Each path below is one point turned by a fixed rotation once a step. After each direction that follows a path, write how fast that rotation turns it, in degrees per step (0 if it stays still).
Each turn is a multiple of 5 degrees from 10 to 175, or 0.
Each row of a path follows its step; steps can be skipped.
Path 1:
step 0: [-10   3  23  -6  -1  -8   6 -15 -43  -8 -16 -12   4 -13  22   3 -17   4
  35  -1  -6 -39  -8 -21  12 -12 -12 -15   3 -16 -34]
step 1: [-19  -7  -4   9 -18 -11  -6  14 -40   5  -4   7 -14 -15   0  -5  42  -7
  29  13  11   7 -13   1  19  44  10 -17 -10   4  21]
step 2: [  1 -17  24   9 -25  20 -23  -2   4  -6  16 -20   6  -4 -21  18  -1  -9
  17  -5  23  19  13  19  21   7  45  25  11 -14 -20]
step 3: [-10 -17   8   2  10  -8   7 -31 -20 -29 -28 -11  -6 -15  10 -11 -13  27
   2  -4  -8 -19   1   4  -6 -21  49 -12 -21  -6 -24]
step 4: [ -7   5  36 -10 -16   0   3  -6 -49  -2 -25  21 -23 -16   6  20   3   1
  -1  19   7  -2 -32   3  -4  16 -10   2  -7 -22  27]
step 5: [-25 -32  12  16 -22  -4 -31  14  -2 -15  31   4  26  -9   7  -8   6  -8
  17  31  12  16 -14  27   6   8   4  30 -15  -5  -2]
step 6: [-28   5  29   1  18 -21  -8 -14  -9 -27  -1 -33   6  -5  21  -4   2  18
  16 -31  22  18  21  13 -18 -14  20  -3  14 -14 -19]
step 7: [-21  11  19 -11   3  -1  19  -1 -41  23   1   0 -42 -23  16 -13   3  -2
 -20 -13  -8  -3  -6  21   5  -6  23   2 -35  -4  16]
step 8: [  1  11  46  15   6   8 -17   6 -27  15  11  14  19  -7   1 -11  -5 -11
   8  39   3 -13 -11   4  31  -2  -2  40   6 -12 -14]
Directions:
[  2   2  -3   4   8  -2   1  -4   3 -11  10  -6   1   0  -6   8  -7  -1
  -2   4   5   5   4   3  -8   7   2   3  -3   5 -20]
110
[  0   0   2   1  11  -5   0  -5  12   3   2  -3  -1   7   5   9   4  -2
  13   5  -5 -10  -7  12  -1  -5   5  -7   1  -8   1]
120
[ -3   5  -1   3   9   6  -1  10  -3  -3  -8   8  -6  14   1   5   3   9
   0 -10  11  -1   0   3  -3  12   1   0  -5  -1   4]
135
[ -4 -13  -3   9   4  -2  -5   4   0   7   0   9   1  -6 -11   7   6  10
   2  -6  -1   1   4   4  -1 -10  -3   9  10  -1  -5]
110
[-15   0   1   6  -6   3  -4   0   8  -1   1 -12  -3   1  -2  -2   7  -9
  11 -11  -1   7   3   0  -6   5   0  -1   4  10   4]
85
Path 2:
step 0: [-36 -12  -5   5   0  12  -1  26  18  16  -5   3  19   6  12  10 -17 -29
  -4  20  10   3  -4  16   6  -5  35  28  10   0  27]
step 1: [-11  21  12  -4 -14  19 -33  31  11   5 -26   3  15  19   1  14 -19   7
  22 -18   9  -5  24 -18   9   3  23  14   9  13  11]
step 2: [ -2 -15   6   5   1   3 -25  24  11  16  -8  24  28 -24  25  -8 -31   4
   7 -17  17 -21 -16 -10  13 -22   6  10  21  -3 -14]
step 3: [-11  -5  14  14  21   0   2  26  -1  -8 -22 -15  11  -9  12 -14 -20  12
  -5   5  18 -13  17 -40  32  -3  -2 -21   8  28  -8]
step 4: [  4   3  16   0  27  26   9   2   9 -28   2  20   8 -10  21  -6 -17  27
 -13 -23  14 -17   6  20  25  -9 -14  -8 -13  17 -25]
step 5: [-17 -23  27 -19  43   0  28  -8   6  -7 -17  -2  -7   3   6 -22   0  -7
 -13  13  13 -16   7  10  26 -20 -13  15  -8   7  13]
step 6: [  0  13  10 -18  25   8  -1 -41  32   8 -14  -5   3  25  -5   3  -5  31
 -12  -5  22  -2  23  18  14   4   6   4 -16   9  18]
step 7: [ -8 -16  29   0  -7   4  -1 -26  28  21  16   9   6  12  -2   7 -14 -11
   2  23  38  -3 -15  22   0 -29  12  16 -15   2  13]
step 8: [-20   2  -2  -7 -22   3  -8 -13  16  22   3 -16  -5  23  19  23 -12  -4
  18  13  12 -10   6 -24  28   5  19   6 -24  24  25]
Directions:
[ -7  10   1 -11   0  -3  -9   6  10  10   3   2   3  12  -6   2   3   2
  -2   5   3   9  -6   4  -7  -4  -4   6   5   1   8]
55
[  4   2  -6  -2  -5  -3   1  -5   7   2  -4  -9  11  -7  -7  -4  -1   3
  -5  11   9 -10   3   3   0   6  -2  -8  12 -10  -3]
100
[  7  -2 -10   2   4  -3   3   7   0  15   7  -2  10  -6   3   6  -2   1
 -10  -8  -4  -1   4  10   1  -6   1   0 -11  -3   1]
160
[  1   4   4  -6   3  -5  -6   5 -11   6  -3  -2   8   4   9   5 -10  -3
   9   8  -3  -5  -5   0  -7  10   8  -1  -3   0 -12]
45
[  5   0  -2  -7  -1   0   6  -8   2  -1   3 -13  -1  -5   6  -5   4   9
   6   9   1  10   5   4  -2  -8   4  14  -3   6  -9]
40
Path 3:
step 0: [ -5  25  23 -24 -16  -7  15  -1  -6   4   7   6  -5  36  13   5  -4  15
 -24 -20  11 -16   8   8  13 -14  -7  34  -8  23 -16]
step 1: [ 33  18  -4  23 -11 -33  -2  17  -6  -6 -13  -7  -3  16 -22  -2   4  -1
  -8  -3  24 -13   5   9   7  -3  -7  49   2   9 -11]
step 2: [ 54  -1   9   1 -28 -13   9   8  -5 -13  11  20 -14   5 -12  18   8 -18
 -14 -16   6  12   2  22  -9  -6 -25  -5  -1  14   0]
step 3: [ 16   6  32  -6 -38  -9   6   7  20  24  12   4   4  17  -2   0 -12  22
 -19 -24  -8   8  -2  33   2 -21  -3   9  15 -10   0]
step 4: [ 27  21   8  17 -14 -24 -12  23  29  24  -9  -5  -6   2   3 -26  14 -10
 -20 -19  17 -15   0  12  -1  -6  29   6   4  10   7]
step 5: [ 30  40  10  -6 -18 -19  -4   4  17  -6  13  16   1  -5   2   3  12   9
 -18  11  18   0  21   2 -23   5  -7 -26   8  34   8]
step 6: [ 16  22  21   1  -9 -26 -17   1  25   5  20  24  22  -3 -25  -4   0  20
  -3  22  -2   7   0  14   4  -4 -11   1  35 -23   6]
step 7: [ 21   1  11  -2  16  -8 -11  17  23  16  20  31 -13  -4  -2 -26   7 -32
 -24   3  10 -12   0   5   6 -15   8 -20  14 -26  10]
step 8: [  4  33  15 -25   5   5   9   0  22  25   7  19  -4  12  24   2 -11   0
 -27  17   8 -28  30 -14 -10  -7  -9 -17   6  -1  -3]
Directions:
[ -3   1   0  -2  -1  -1  -2   0   3  -3 -11  -5  -4  14  -2  -1  -1   4
 -18  -5  -7  -4  -2 -10   7  -3  10 -10  -2  -4   0]
90
[ -1  -9   8  -6  -2   6   7   4   5  17  -4   0  -1  -5  15  -2  -6  -6
   3 -10  -3  -6   4   3   3  -3   6  -2   3  -4  -3]
85
[ 0  6 17 -6 -6  8 -8 -3  6 -5  9 -8  0  1  4  7 -7  8  4  3 -4  0  1 -4
  3  0 -7 -2 -8  1 -8]
130
[ -3   4  -4  -3  -1  -7  -4   0   4  -6   0   7  15  -4   3  -7  -1  -3
   5   4  -3   6   4   5   3 -11  12 -10  -4   4 -12]
40
